The same turns and mirrors carry the whole set onto itself, and each row onto the other rows of its family. Which rows share a family with each named row? Give them in list order.
These 25 rows form 5 families of 5 rows each.
nin: [  0  -5   9  -4   6  -5   8  14   0   3 -11 -11   0 -14 -16   2  -5  -1
 -12 -41  11 -18  -9 -12   6   9 -27  -2   8   7  34  14 -17 -19   6 -22
   8   0  21  22  18   2  -2 -22  -8  -3 -22   6 -11 -24  -6   9]
gusi: [-36  17  29   4 -10  -6  23  19 -10  15  10  -6 -30  -4  -3 -20 -12 -23
 -12  -5   0   5  -1  -2  -3  -4 -14 -21   4  -8  23 -20  -2 -15  -5 -23
  -9   7  -4  -6  -8 -18   4   4  36   6 -23 -16 -10 -16 -11  26]
pugav: [ -2  -8   4  -9   8   8   5  16  -1  15   0 -10   1  -6 -14   1 -16  -4
 -23 -38  12  -7 -14 -17   9  19 -40   8   7  10  21  21  -9 -16   5 -22
   8  -4  14  23  23   7   3 -17   0  -2 -16   7 -15 -16 -10  11]
gotu: [ -2 -12  17 -29  -2  -9  25 -20 -15   0 -26   9   4 -17   0   1 -11 -15
 -13 -32   4  -3   2   1  -2   4 -19  -6  18 -10  22  12 -10   0   4  -1
  -3 -13   8  18  15  10   1  -9  15  12 -22 -15 -22 -10  -7  -9]
nos: [  3 -11   5  -5   7   1  22  16  -6   5   1   3  13  -9 -19 -14  -8  -1
 -21 -17  10  -1  -8 -11  -2  21 -29  13  14   3  27  24 -12 -27   2 -22
   2   1  14  26  30  -1   2 -32  -3   6 -20   4 -19 -10  -8  10]
gevu: [-30   6  19   6  18   6  -7  44  -4  17   7 -20 -14  -6 -20 -12  -8 -18
 -20  -4   9   0   0  -2   4  17 -14  -8   8  16  42  -2 -19 -29   1 -27
   2   0   7   9   3  -4   1  -3  19   2 -13 -12  -5 -14  -6  18]
Zalol: [-48   8  16  -4 -14  -7  16  11  -6  22   5  13 -36  -2   8 -29  -5 -17
  -9 -17   9   4 -10 -13  -8   0 -19 -16   7 -14  19 -13 -12 -26  -4 -25
 -13  11   9  -8   5 -14  10  -1  30   4 -15 -16 -14 -19  -3  34]
Reko: [-13  11  39 -24   5  -6  14  -8 -19  -1  13   4 -18  -8  -5 -14 -20 -14
  -2 -12  10   5  -2   3  15   1  -5 -37   6 -24  13 -16   2  -2   4 -22
  -9 -21  -6  -2  14 -12   9  -9  28  -7  -1  -9 -14  -5  -2  12]
Divo: [-28  -7  14  21  16   1   6  35   0  20  -4  -4  -9  -6 -17 -30  -5 -17
 -22  -8   7   1 -13 -10  -9  19 -25   1  10  10  29  15 -23 -37   7 -31
   4   7  13   3  20 -10   3 -16  21  14 -15 -10 -21 -13 -11  26]
rigem: [ -5  -6  17 -28  -8  -7  28 -10 -26  -1 -21   8   9 -13   5 -10 -11 -15
  -6 -14  -5  -7   4  -2  -6   9 -22   0  11 -20  19   7  -7   3   4   7
 -17  -9  -3  17  18  10  16 -25  16  13 -16 -17 -14   4   0   5]
pirap: [-41   0  30   2  -6 -21  11   0  -7  15  -3  -6 -31   0  -1 -28  -3 -18
  -3 -31   5   3 -10  -3  -9  -4 -13 -25  12  -8   5  -9  -2 -24   7 -31
 -15  11   3  -6  -6 -14   2   6  28   4 -21  -8 -16 -22 -16  31]
ver: [  4  -3  25 -34   9   2  26  -6 -23   5 -16  -1  13 -16 -12   2 -15 -12
 -22 -11   0   3   0  -5   5  21 -19  -9  14  -4  19  -6  -4   2   2  -8
 -17 -16  -3  12  17   5   4 -12  13  10 -11 -19 -15   0   0 -13]
nubo: [-20   8  40 -20  -2 -14  24 -10 -23   0  -8  25 -22 -17  -3 -23 -11 -16
   4  -3  -1   9  -3   5  -1  12  -5 -28  14 -21   9   3   0  -5  12 -20
   3 -13  -1   9  20  -6  17  -7  37 -13   4  -5 -25  -4 -10  22]
nenu: [  7  -8  25 -27  -6  -7  31 -10 -24   0 -15  21   6 -23  -9 -11 -15  -9
 -12 -16   4   6  -2   1   0  19 -15   4  18 -15  17  11  -2  -3   5  -6
  -7  -7   1  22  27  10  12 -28  16   0 -12  -9 -22   1 -11   6]
fen: [-34  -1  16  16  15   4  -2  29   4  21  -6 -21 -14  -6 -15 -16  -5 -22
 -25  -8  -3  -1  -6  -4   2  19 -37  -3   7  17  26   7 -19 -26  14 -28
   8   5  -1  14   9  -6   5  10  17   0 -21  -6 -16 -17 -14  33]
befet: [-12   6  40 -24  -3  -5   7 -19 -17  -5  -2   8 -19 -10  -1 -13 -16 -22
  -9 -16   9  12   0   4   9   5 -16 -23   3 -18   0  -6   5  -7  19 -15
  -2 -17  -7   9  16  -4   8  10  32 -17   1   1 -25  -4 -17  22]
keto: [ -2   2  -2 -19   7   9  22  27  -9  22   5  -8   5  -1 -19   1 -13   2
 -17 -30  10  -2  -4 -15   5  23 -26  -2  10   7  29   6  -8 -13  -7 -23
  -3   1  19  15  10   0   0 -23   1   6 -22  -2  -5 -15   3  -2]
muzon: [-41   9  26   3  -7 -10  13  10  -8  22   6  -3 -38   0   8 -23 -10 -27
 -14 -19   2  10  -8  -3  -4   2 -26 -19   5  -7   6  -3   5 -13  10 -25
  -1   5  -6   1  -5 -13  11  10  40  -1 -20  -5 -19 -13 -22  36]
Bug: [-43  14  29   7  -4 -11  24  15  -9  16   0  16 -34  -7  -4 -33  -8 -23
  -7  -8   4  10 -15 -10 -13   9 -18 -21   3  -9  14  -4 -12 -31   3 -24
   3   6   2  -7  12 -18   8   0  43  -2 -10 -13 -25 -16 -14  36]
susug: [-32  -8  13  11  17   2  -3  32   2  24 -11  -9  -6  -2 -15 -29   1 -20
 -20   1   0  -6   4  -6  -5  21 -27   1  10   3  37  -1 -34 -33  10 -30
  -4   2  12   7  15  -7  10  -6   9  13 -12 -17  -7  -7  -3  23]
fedub: [  2  -9  18 -32  -1   2  28 -15 -14   3 -18   4   9 -10  -1   3 -14 -15
 -26 -21  -3   3  -1  -3   6  13 -32   5  14  -8  14   9   3   8  10  -5
  -2 -17   0  24  19   5  10  -4  17   8 -16  -4 -22  -5 -14  -3]
kapag: [-35  -9  16  21  15 -14  -2  23   2  16 -14 -26 -10  -8 -19 -18   1 -17
 -14 -17  -5  -8  -9   2  -3   9 -23  -6  12  10  38   6 -23 -34  12 -28
  -4   3   0  16   7 -12   6   2  16   5 -27  -9  -8 -20 -13  24]
reve: [  8  -6   8 -16   2   3   9  15 -13   7   2  -3   8   0 -13  -6  -9   1
  -7 -28   9 -12  -2 -16  -1  16 -33   3   4  -7  24  13 -18 -30   4 -25
  -2   0  16  14  23   2   6 -34 -12   1 -14   4  -5 -12   4  15]
ruv: [-23   9  33 -23  -2  -5   6  -5 -18 -13  -6  18 -20 -14   2 -24  -9 -14
  11   3   9  -1   2   5   5   5  -4 -31   7 -23  16 -10 -16  -8  13  -9
  -6 -17   1   6  16  -5  12  -2  26 -16   5  -5 -23  -6   2  25]
Nokif: [-14  -4  39 -29   2 -14   9 -16 -12  -7 -12  11 -14  -9  -4 -22  -9 -14
   6 -19  12   5   6  12   8   3  -5 -35   9 -17   5  -8 -12  -7  20 -17
  -4 -16   5   5  15 -10   3  12  29 -10  -9  -4 -28 -11 -10  14]

Which other rows belong to the same family as rigem? Zalol, susug, reve, ruv
Which other rows belong to the same family as keto? gusi, gevu, Reko, ver
Which other rows belong to the same family as muzon? pugav, fen, befet, fedub
Which other rows belong to the same family as gotu? nin, pirap, kapag, Nokif

